In the rows, zero is written as 128.
X: a few groups of rows, each row roughly a mix of its group's hidden directions:
X (140 x 11):
[[ 63 108 145 112 110  92 118 149 123 118 116]
 [107  91 142 137 129  89 110 181 139 119 101]
 [166 167 106 120 121 108  91 170 140 115 112]
 [ 80 134 121 111 113 132 109 135 132 191 146]
 [168 132 116 100  80 127 122 125 158  85 134]
 [142 160  98 137  88 106 117 150 151 173 112]
 [ 72 102 142 115 127 155 158 106  98 150 128]
 [166 151 118 120 139 119  89 164 174 124 108]
 [131 146 100 128 151 138  89 107 158 172  95]
 [119 148 125 146  97 126 134  84  79 105 160]
 [142 106 100 141 165  94 144 174 135 113 100]
 [ 99 153 157 103 110 134  87 130  97 168 141]
 [149 165 151 106 102 141  78 128 151 132 158]
 [101 108 113 133 140 139 149  70  83 142 122]
 [154 131 104  98  95 147 153  77 127 100 134]
 [126 134 154 119 157 182 154  89 120 141 154]
 [128 149 165  88 111 121  88 146 163 154 122]
 [ 96 114 104 135 120 100 123 175 140 178 114]
 [140 135  74 145  91  97 159 100 132 128 113]
 [180 153 132 117 147 143  88 138 158  98 134]
 [ 87 124 160 123 105 158 135 102  92 139 165]
 [ 81 102 159 109 150 117 167 130 117 163 134]
 [101  85 146 141 147 148 176  91 117 136 121]
 [164 118  93 151 144  95 129 164 119  98  98]
 [136 143 126 122 116  80 118 187 116 131  93]
 [ 84 140 147 112 128 121 157  84 109 161 153]
 [128 150 154 116 125 157  82 141 172 151 154]
 [114 110  98 154 155 126 182 135  90 148 129]
 [117 120  92 147 110  58 140 114 142 121 119]
 [142  96  85 171 141 127 133 138 110  85 111]
 [103  98 146 106 126  84 125 168 105 163 123]
 [152 123 104 129  75 114 158 104 102  96 111]
 [146 129 112 126  91 113  97  72 147  96 126]
 [149 165 106 124  76 111 102  88 122 139 128]
 [144  97 115 153 156 110 176 142 107  93 109]
 [146 152 176 126 129 151 107  90 150 111 163]
 [122  88 131 154 148 101 166 135  92  90 121]
 [115 135 157 149  96 131 108 191 154 133 117]
 [121 120 106 111 103 100 104 167 151  84 100]
 [156 141 134 116  90 113 165  89  93 101 125]
 [130 155 152 128 121 169  77 130 169 145 139]
 [102 134 177 101 133 162 111 129 116 139 174]
 [163 140 101 156 136 139 172  94 100 101 132]
 [115 124 144 127 152 165 156 147 150 186 145]
 [126 162  95 144  85 112 117 139 159 158  97]
 [119 112 112 144 139 126 159 139  93 194 125]
 [132 133 158 113 126 171 118  93 135 113 184]
 [186 152 118 122 144 122  99 167 142 102 125]
 [165 155 171 134 125 156 145 107 124 110 170]
 [ 86  87 166 118 147 117 149 129 108 164 117]
 [171 122 125 148 177 123 153 151 148  98 105]
 [157 143  80 143 139 116 152 122 149 104  81]
 [198 151 114 137 140 158 147 113 119 119 141]
 [156 135 119 163 167 123 119 154 151  77 118]
 [189 138 132 132 131 111 137 137 154  85  98]
 [126 147 179 114 115 129 101 171  91 110 122]
 [172 164 131 126 130 155  93 116 168 102 123]
 [114 106 106 163 141  94 134 182 136 150 105]
 [107 116 106 136 154 117 155 179 140 174 113]
 [109 125 131 173 126 146 181  86 128 142 140]
 [141 137 167 114 147 166 114 150 164 102 163]
 [110 131 170 117 132 160 109  90  94 102 155]
 [108 103 125 134 116 131 185  98  80 128 134]
 [ 94 129 137 106 130 167  89 161 163 148 142]
 [ 80  99  97 139 109  91 154 130 115 148 105]
 [154 147 137 115  88 103  68 113 119 143 139]
 [ 78 111 133 127 158 138 150 148 145 181 128]
 [111 137 146  95 141 155  85 148 167 163 132]
 [163 137 108 158 168 112 154 103 154  98 110]
 [126 150  88  96  96 128  97 135 160 157 153]
 [169 137 124 151 105 109 153 102 102  79 119]
 [139 120 101 143 110 114 164 100  66 118 121]
 [116 110 110  84 141 159 145 158 145 171 107]
 [137 113 139  98 130 138 160  76 112  85 148]
 [110 137 142  97 140 153 127  78  97 143 168]
 [134 106 103 168 174 120 142 145 120  94  97]
 [133 168 140 146 177 152 137 113 119 162 160]
 [103 133 185 101 160 129 148 151 134 156 113]
 [131 159 170 105 122 179 108 123 162 138 132]
 [164 156 139 122 160 155 114 121 178 103 144]
 [ 97 129 110 152 187 133 161 121 113 117  99]
 [175 154 131 125 132 139  91 134 159  80 129]
 [137 148 124 154 114 156 108  78 149  99 165]
 [156 105 117 136 101 134 169 124  77 113  98]
 [165 134  91 133 159 145 173 149  96 122 117]
 [134 131 122 174  82 122 140  79 153 119 135]
 [ 87  70 149 137 140 122 107 160 133 134 148]
 [108 139 144 100 147 128 103 176 159 169 144]
 [122 132 137 123 162 178 162 131 168 105 152]
 [156 150 147 123 126 158  95 133 183 115 156]
 [184 140 127 154 142 133 140 114 129  74 116]
 [135 131 150 120 153 181 163 109 106 160 153]
 [153 137 117 117 116 128  71 130 146  77 108]
 [109  98 109 149 146 105 175 156  93 144 113]
 [157 136 126 158 103 124 105  93  72 112 120]
 [159 131 117 133  85 123  79 125 117  86 107]
 [157 116  79 144 133  88 154 124 133 112  90]
 [138 128 100 173 135 132 136  84 121  85 157]
 [143 174 159 103 119 158  78 117 128 127 140]
 [136 121 120 118 148 160 181 123  79 154 136]
 [137 148  99 122 104  73 126 148 103 140  89]
 [151 136 128 118 153  94 172 173 114 121  97]
 [102 120 129 106  89 101 148 152  98 171 107]
 [ 93 109 102 114 127  92 140 174  91 140 137]
 [114 112 119 115 147 156 182 154 103 169 127]
 [131 164 148 116 113 170  77 120 160 135 138]
 [160 121  70 120 119  96 117 134 105 110  97]
 [ 84  93 115 134 147 112 177 144 105 148 121]
 [108 112 106 120 167  98 123 179 162 141 128]
 [ 73 107 129 108 148 153 119 105 126 149 169]
 [103  97 100 137 145  93 169 142  99 143 101]
 [116 103  56 148 141  95 134 128 128 124 134]
 [ 89 114 122 125 155 138 147 152 175 173 126]
 [161 110  95 156 148 103 168 146 138 102 103]
 [117 141 113 144  56 115 115 109  96 130 128]
 [136 120  78 129 131  93 140 180 137 124  99]
 [144 181 144  95  97 139 100 112 129 126 162]
 [136 121 150 124 126 158 125  70  90 100 152]
 [ 78 114 155 108 148 118 104 159 131 170 127]
 [133 103 158 145 139 125 193 106 103 109 131]
 [165 168 147 104 115 121  97 150 173 132 139]
 [160 143 137 127 173 163 148 159 107 161 141]
 [181 126 110 148 141 113 167 129 131  87 104]
 [106  87 106 139 154  95 167 155 113 139 104]
 [109 134 131  91  72 141 110 142 113 152 163]
 [121  90 121 141 157 140 185 111 113  94 133]
 [142 115 108 178 150 104 131  93 102  96 108]
 [184 142 109 161 138 115 136 117 151  84 121]
 [ 91 131 130 113  70  96 114 122 112 160 138]
 [139  98 113 136 126  94 142 148  76 130  84]
 [ 84 106 148  88 156 140 130 150 128 170 134]
 [170 133 148 101 132  86 149 139 155 158 100]
 [167 158 145 161 117 126  97 142 169  99 135]
 [135 156 172 105 128 177 107 143 164 133 126]
 [136  82 129 160 159  84 127 160 126 108 115]
 [124 128 142 133 168 150 137 163 110 188 135]
 [120 164 145 119  90 130  75 115 105 158 119]
 [155 134 132 122 144 141  94 165 190 122 124]
 [163 163 114 167 131 145  92 111 158 105 139]
 [ 70 120 156 125 134  81 145 151 114 138 137]]

the three rows of each list that fit no group, in list order (the others fit one group, some only roughly):
    k814: [144 154 175 125 156 163 102 114 141  94 147]
    k488: [172 128 135 172 131 118 120  98 129  76 126]
    k742: [143 145 174 107 147 149  95 144 160  94 111]
    k867: [ 87 107 138 105 146 139 148 169  99 167 121]
    k258: [123 111 115 173 148 123 159  88  98  92 129]
    k43: [ 70  95 139 137 121 127 140 122 100 134 172]
    k420: [148 156 149 138 160 129 106 180 169 131 132]
    k412: [ 84 116 122 114 117 110 145 168 117 173  99]
    k444: [114 118  99 128 137 126 196  91 121 127 149]
    k428: [128 119 102 150 134  77 152 169 144 158 109]
    k860: [ 99  96 140 127 139  70 129 152 133 109  94]
    k9: [164 157 153 130 128 146 119 121 179  95 155]
    k11: [ 78 105 110 107 112 126 148 139  98 175 129]
    k16: [ 99 115 148  99 156 172 151 138 137 169 144]
    k768: [131 124 134 148 128  91 137 188 126 156  91]
 -> k742; k412; k860
    k94: [ 57 102 119 142 111 137 152 122 113 142 145]
    k453: [119 109 127 125 125 141 158  73  92  95 155]
    k370: [ 92 114 117 161 122  82 153 153  96 144 113]
    k869: [146 173 132 137  97 109 105 157 177 124 136]
    k471: [125 161 130 127  79 147  93 104 153 157 152]
    k510: [180 143 144 165 123 123 123  85 141  97 132]
    k203: [147 141 116 162 101  87 109 128 146  77 114]
    k762: [143  91 119 151 155 130 167 105 105  84 112]
    k491: [119 139 144 109  94 111  97 139 121 188 104]
    k164: [ 69  98 149 122 159 131 147 124 122 165 127]
 -> k94; k869; k491
    k28: [ 83 113 123 108 146 118 154 115  78 162 135]
    k760: [165 160 145 129 152 136 106 147 182 117 151]
    k470: [110 103 155 128 167 141 160  93  92 102 122]
    k524: [ 95 129 135 128 103 127 133  66 106 135 167]
    k684: [162 143  87 132 127 127 157  92 161  91 134]
    k947: [124 112 113 173 160 105 176 125 100 132 105]
    k727: [ 87 119 126 116 149 160 139  91  96 110 166]
    k952: [ 94 105 123 114 134 101 150 116  68 154 136]
    k741: [106 115 101 158 102  90 160 129  94 157 113]
    k144: [112 131 161  99 150 118 105 188 133 147 110]
    k400: [176 151 119 121 101 127  95  83 140 105 143]
    k555: [113  83 119 143 133 118 174 135  79 117 110]
 -> k470; k947; k727
    k606: [143 139 156 157 103 143  87  78 121 104 135]
    k892: [120 133 131 139 143 118 112 193 158 144  89]
    k37: [131 105 122 120 163  78 158 170 117 133 106]
    k117: [101 146 146 107 121 136 105 124 134 199 121]
    k896: [166 160 131 145 150 158 157  86 108 110 143]
    k708: [168 143 119 144 139 103 119 123 128  65 104]
    k970: [169 114 107 115 134  93 116 171 143 146  91]
    k180: [118 153 122 103 114 160  90  95 161 149 160]
    k290: [101 134 129  97 138 146 123 164 135 190 144]
    k360: [179 130  92 141 146 128 114 145 158 111  88]
 -> k117; k708; k290
    k154: [139 147 155 136 128 151  79 118 176 112 157]
    k166: [ 92 119 157 110 135 152 177 110 147 139 165]
    k778: [153 173 157 138 138 155  84 141 157 134 144]
    k125: [106 139 115 141 125 146 134 138 150 202 111]
    k171: [134 144 155 140  75 153  92  94 125 124 153]
    k675: [ 80  80 110 144 159 123 150 150 106 128 128]
    k399: [155 132 140 113 180 163 128  94 119  91 127]
    k396: [152 171 132 113  98 152 107  95 158 118 159]
    k407: [101  92 110 147 132 109 172 126  96 168 123]
    k908: [158 141 132 108 168 174 132  82 132 124 144]
 -> k778; k125; k407
    k271: [102 144 172 108 148 161  97 164 136 150 140]
    k432: [147 113 104 147 141  91 174 140 127 121  80]
    k415: [160 174 119 130 132 137  96 160 164 144 155]
    k55: [165 142 110 165 109  81 113 158 133 106 113]
    k549: [114 163 104 138  82 143 102 128 127 168 160]
    k771: [ 91 114 137 137 160 132 147 187 137 144 101]
    k103: [ 81  86 111 108 123 130 164 112  93 138 141]
    k750: [145 102 137 129 133  95 154 138  75  85 118]
    k221: [ 76 103  97 109 149 109 136 148 158 149 107]
    k344: [185 139 144 138 115 125  82 121 162 117 110]
 -> k432; k415; k549
    k938: [154 125 144 166 118 136 140  77 117  84 144]
    k374: [121 136 144 104 112 157 104  71 132 101 160]
    k287: [175 152 151 123 134 168 123  85 132 124 156]
    k390: [128 129 136 123 102  72 138 164  82 115 118]
    k211: [171 140 154 116 147 115 101 145 176 100 111]
    k859: [179 159 107 158 137 110 138 150 158 135 100]
    k920: [116 111 133 144 135 152 129 175  71 153 142]
    k695: [135 142 154 136 149 163 167  94 152 147 165]
    k927: [108 120 123 149 100  84 147 124 109 167  85]
    k105: [ 70 121  93 120  83 112 113 140 124 139 139]
 -> k920; k927; k105
